Each named move below is a turn or a mirror, shown by a few rows before and after it. Which moves, in which order, take the first row of each later pair to the second? The first pair is answered.
Z:
[-12.5  40.4   8.0  19.7  -4.3 -13.3 -11.9   2.2  27.3] -> [-11.9  -0.5  13.7 -16.7 -41.1   3.6  27.8   4.7  -6.0]
[ -7.3 -15.5   0.9  20.1  19.0 -16.1  11.7  -4.6 -12.7] -> [ -6.9 -16.1   0.2  16.3  16.9 -14.2  13.9  -5.6 -11.8]
[  2.0  -0.3 -11.5  12.5   3.0 -29.6  -0.1  -4.7   6.4] -> [  2.8 -13.0 -10.2  -2.3  -6.2 -20.4  17.9  -2.8  -8.0]
U:
[ 11.6  33.5   0.0 -34.3  28.5   4.7 -16.9   3.3  25.7] -> [ 11.3  32.0   1.5 -28.3  23.7  -1.4 -13.5   1.1  29.0]
[ -6.8 -11.7 -12.6  18.3  13.2   3.6  -9.5   1.2  -9.5] -> [ -0.8  -2.9  -7.1  26.2  -1.5 -13.9  -2.5   0.0   8.3]
[ -3.6  23.0  19.2 -11.2 -23.2  37.6 -28.1 -25.5   6.0] -> [  1.7  30.3  24.9  -5.0 -33.3  21.8 -16.6 -24.3  20.6]
[ 38.9 -21.2 -10.3  11.1  28.4 -24.3  -0.2  10.2 -12.8] -> [ 40.3 -21.4 -13.5  12.5  26.6 -27.1  -2.7   9.7 -12.3]
P:
[ 25.9  34.1  -8.1 -19.7   7.4  30.9  -8.9   5.5  18.6] -> [ 30.2  32.4 -24.3  -1.1  25.3  17.2 -15.9   6.7  15.9]
[ 41.1 -21.1  -5.1 -11.1  27.4   2.6  16.0   4.8 -11.9] -> [ 13.7  -0.3  15.1 -36.9   2.3  41.2  10.4  -6.0 -11.8]
[-15.9   2.9  -2.1  36.3   4.1  -8.4  13.3  -0.4 -25.4] -> [  8.3 -13.4   5.3  13.5 -19.2 -18.1  38.2   8.0 -12.1]
Q:
[ -7.6 -14.4  13.5 -27.2 -11.5  10.4   2.8   3.8  -1.8] -> [ -6.2 -18.5   9.9 -25.2  -5.9  10.6   2.8   3.2  -2.7]
[  3.7  -6.2  -5.2  41.2 -13.0 -40.0  30.1  -1.8  -6.5] -> [ 31.0 -14.6 -15.8  25.6  21.0 -33.2  -7.7   3.8  20.6]
[-20.3  13.7   3.4 -10.2  -9.0  12.0 -15.3  -2.3  15.0] -> [-23.7 -10.6  -5.0   0.9  -8.8   8.9   6.6  -3.1 -20.6]

Each pair is 2 to 4 moves apart.
[ 31.6   6.1  19.0 -18.1   4.2 -12.8 -28.9   0.1  57.3] -> [ 12.6 -48.3  16.7 -47.1 -14.2  16.4  18.4  -5.9 -20.0]  Z, U, Q, Q
[  1.6   2.4  13.6  -1.6 -34.1   2.4  24.3   7.4   7.5] -> [-13.1   6.6  15.3 -11.6 -28.4  24.0  12.8   6.1  -1.2]  Q, Q, U, Q
[ 33.2 -12.6  -4.6 -18.8  -9.0 -21.9 -28.8   1.3  50.2] -> [ 10.5 -36.6  -4.9  11.2 -34.9 -38.7  31.7  -1.3  -8.0]  U, Q, Q, U
[ 11.2  -1.8  20.1 -20.6 -71.5 -13.3  47.0  10.1  32.4] -> [-32.5  14.2 -22.7  78.3   8.2 -30.8  10.7  -4.8 -20.7]  P, Z, U, P
[ 34.9 -44.6  -5.0 -37.5   3.4   7.9  12.3  15.1  -2.2] -> [  6.7  22.9   4.6 -32.8  10.2  27.3 -38.6   0.5  37.1]  Q, U, Z
[-38.0  13.1  22.9  25.7 -20.4   2.3  17.8  -2.5  -6.1] -> [-13.3 -31.4  16.8 -16.9 -10.1  16.2  23.5   6.2 -25.2]  U, P, P, U
[-13.5 -36.8   3.4   7.2  -7.3   0.2  32.2   1.8 -40.5] -> [  1.9  12.3  -1.4   5.8  32.5   6.5 -45.9   2.2  30.6]  Q, U, P, P
[-20.8  15.2   8.0 -42.9 -20.2  16.1 -12.0 -10.4  32.5] -> [ 19.4 -41.3 -11.4 -22.3  -9.8 -28.5  35.3   4.0   3.5]  P, Q, Q, P
